Rows are one point carried round by a steady rotation, each followed by how many steps it has turned.
The counts run from 0 to 235.
[161  96 124 123  98 149 102 151 135  87 111 133 115 109  57 123 129 123
 143 110  75 111 129 176 134 114 126 125  72 139 151 174 125 138  99 113
 136 112 165]
133
[153 112 131 134 138 171  98 141 109 110 101 142 129 125  79  90 135 131
 129 121  72 139 168 155 143 114 160 131  62 163 156 165 150 140 121  96
 143 127 148]
17
[151  93 113 119 201 144 106 130 144 103 129 148 111 106 108 123 132 124
 121 102 102 153 143 178 160  99 135 185 124 140 154 171 142 150  89 111
 152 112 169]
100
[132 142 149  98 166 170 106 162 114 120 121 160 113 145  67 111 133 138
 139 134  88 138 163 147 167 135 153 154 113 156 122 167 122 106  89  94
 128 101 153]
47
[144 133 131 115 128 135  93 124 107  78 137 188 106 117  77 133 122 138
 145 100  86 122 147 127 151 127 153 169  83 140 143 163 123 143  82 118
 131  83 172]
221
[147 110 137 139 116 147 101 146 132  75 126 138 108 114  67 122 114 115
 155  88  95 120 105 185 153 129 143 134  83 141 161 161 118 127 109 112
 123 151 163]
5
[159 114 143 130 202 150 109 116 139 111  92 152 106 113  76 112 137 144
 133 118 116 127 138 153 137 155 130 130 107 158 151 183 153 163 118  88
 156 129 148]
98
[166 113 108 112 132 140  76 144 112  97  91 147 124 106  76  91 134 126
 138 117  83 125 155 140 151 125 138 138  70 171 141 173 143 160 117 122
 122 134 174]
213
[136 115 139 119 193 159 108 133 146 105 157 162 123 126  76 132 104 148
 147  91  79 150 158 172 164 107 163 163 104 122 131 149 136 120 114 105
 147 126 141]
158
[137  87 114 139 119 138 110 135 136  87 130 147 103  94  60 121 107 128
 144  93  64 131 115 171 152 105 128 138  68 156 146 166 149 152 119 110
 143 129 147]
151
[124  67 108 142 135 156 114 159 136  94 130 166 101  92  74 109 120 142
 125  93  70 145 128 156 153  92 142 150  92 151 123 156 154 144  95 105
 142 119 130]
150
[142 117 113 129 180 133  92 117 137 112  79 176 107 103  61 119 134 160
 127  98 107 135 123 134 135 144 128 133  92 163 135 150 170 168  92 101
 157 140 142]
80
[140  93 111 153 150 131 113 114 122  92 111 165  82  93  71 115 139 115
 127 115 107 134 106 149 127 126 119 138  97 153 137 175 152 170 105 103
 145 114 169]
102
[158 132 152 108 196 155  95 139 119 106 121 170 123 128  92 112 138 158
 130 118 101 138 174 140 146 145 162 157 109 136 147 171 136 123  94 103
 134  92 148]
225
[147 147 140 129 143 145  83 139 104  79 118 177 111 122  94 102 137 130
 161  87  99 142 157 148 150 119 153 157  85 156 147 155  99 116  90 112
 123  80 164]
203
[131 131  95 109 198 120  99 133 143 124 128 170 126 123  88 126 129 148
 155  92  71 156 159 157 166  90 145 174 121 158 123 139 140 134  96 106
 137 126 161]
60
[154 109 109 126 167 139 101 122 140  91 120 159 102 108  79 103 144 140
 160 123  88 124 166 129 140 107 133 138  85 156 139 175 147 139 158  98
 117  96 164]
235
[147 103 105 112 183 118  87 134 149 119 103 158 111 111  77 145 113 142
 135  86 103 136 125 155 170 140 136 164 111 167 135 153 159 166  93 105
 142 165 169]
81
[157 132 129 116 159 106  98 125 130  87 102 176 102  98  93 146 110 125
 176  79 102 126 102 171 162 138 125 142 115 151 154 153 121 147  95  92
 143 119 155]
72
[126 122 144 131 155 177 103 132 116 126  88 149 124 118  89  95 143 141
 119 114  72 147 175 169 148 113 173 145  96 142 159 149 143 113  84  96
 129 113 166]
145
[117 126 122 133 131 163 109 138 105  99 158 168 100 113  58 111 119 122
 137 111  77 135 144 145 156  91 150 162  81 151 109 144 139 133  99 105
 112 120 174]
172
[150 146 148 136 157 151  89 129 112  81  91 180 107 123  62  93 129 139
 163  97 106 129 142 142 137 140 137 127  92 167 132 149 118 126 115 109
 113 106 151]
204
[137 106 109 120 141 142  96 148 115 107 100 176 111  97  98 114 136 128
 120 115  89 135 138 144 151 112 142 177  96 165 137 171 153 157  63 111
 143 100 170]
83
[140 118 116 136 174 149 110 138 111 113 112 172 106 108  87 102 129 133
 159 116  66 150 169 145 140  85 134 134  80 168 125 163 138 142 137  81
 137  86 126]
39
[161 114 128  86 154 133  83 160 145  97  92 138 119 127  71 110 116 133
 158 101  98 114 148 150 157 134 121 123 100 174 133 188 131 137 128 102
 122 142 157]
67
[143 124 138 129 163 133  81 135 109  78 129 179 112 122  82 114 125 131
 142  88 112 136 148 142 147 119 139 182  91 148 133 143 103 132  84 134
 109  99 189]
74
[143 123 143 134 156 163 103 126 128 121 103 128 127 132  94 132 141 135
 139 110  74 140 154 182 168 118 177 154  92 143 168 143 140 117  89 103
 124 153 192]
144
[121 134  95 116 166 128 105 129 129 124 110 186 117 118  72 121 140 162
 144 100  68 147 151 138 144  93 129 151  99 160 117 136 144 149  81 106
 152 100 149]
61
[171 103 137 118 213 132  97 112 150 105 109 149 122 118  64 122 126 146
 132 101 107 136 139 150 148 150 126 144  94 150 141 174 144 164 130 112
 152 150 140]
227
[142 128 156 122 180 160  94 123 131 105 116 159 105 134  84 139 124 134
 136 118 125 119 132 162 153 157 172 165 122 145 144 169 135 114  77 103
 115 139 199]
95
[158 139 148 131 150 135  73 115 106  77  98 171 117 120  76 111 127 144
 160 111  99 132 149 127 133 133 134 142  53 150 142 148 110 141 104 123
 122 108 185]
75
[124 122 133 141 143 148 122 109 123  96 121 169 117 108  69 124 133 153
 129  90  76 151 134 164 128 112 150 152  86 121 163 131 130 134  75 110
 159  98 148]
141
[137 125 134 129 180 147  90 142 104 101 122 159 121 129  99  95 126 121
 157 102  97 155 167 162 156  94 133 163  87 172 123 144 106 116 104 115
 110 115 176]
56
[148 102 118  93 174 133 106 175 145  94 139 169 123 123  91 109 109 135
 144  93 100 142 145 172 170  95 122 168 126 149 116 174 122 134  93 125
 146 111 132]
198
[151 137 158 119 155 156 100 123 123  95 139 145 115 146  61 128 109 132
 175 106  82 129 146 160 166 140 155 123  73 146 135 154 122 114 149  93
 123 146 165]
27
[139 121 116 109 155 118  89 140 136  81 160 179 110 112  90 138 114 128
 143  91  92 128 134 149 183 118 155 187 119 143 138 154 133 133  90 125
 126 109 174]
220
[154 143 139 129 171 144  97 134 108 104 122 140 112 133 112 113 113  91
 165 107 102 138 150 198 170 106 143 160  97 165 147 153  99 113 106 103
 122 119 178]
184
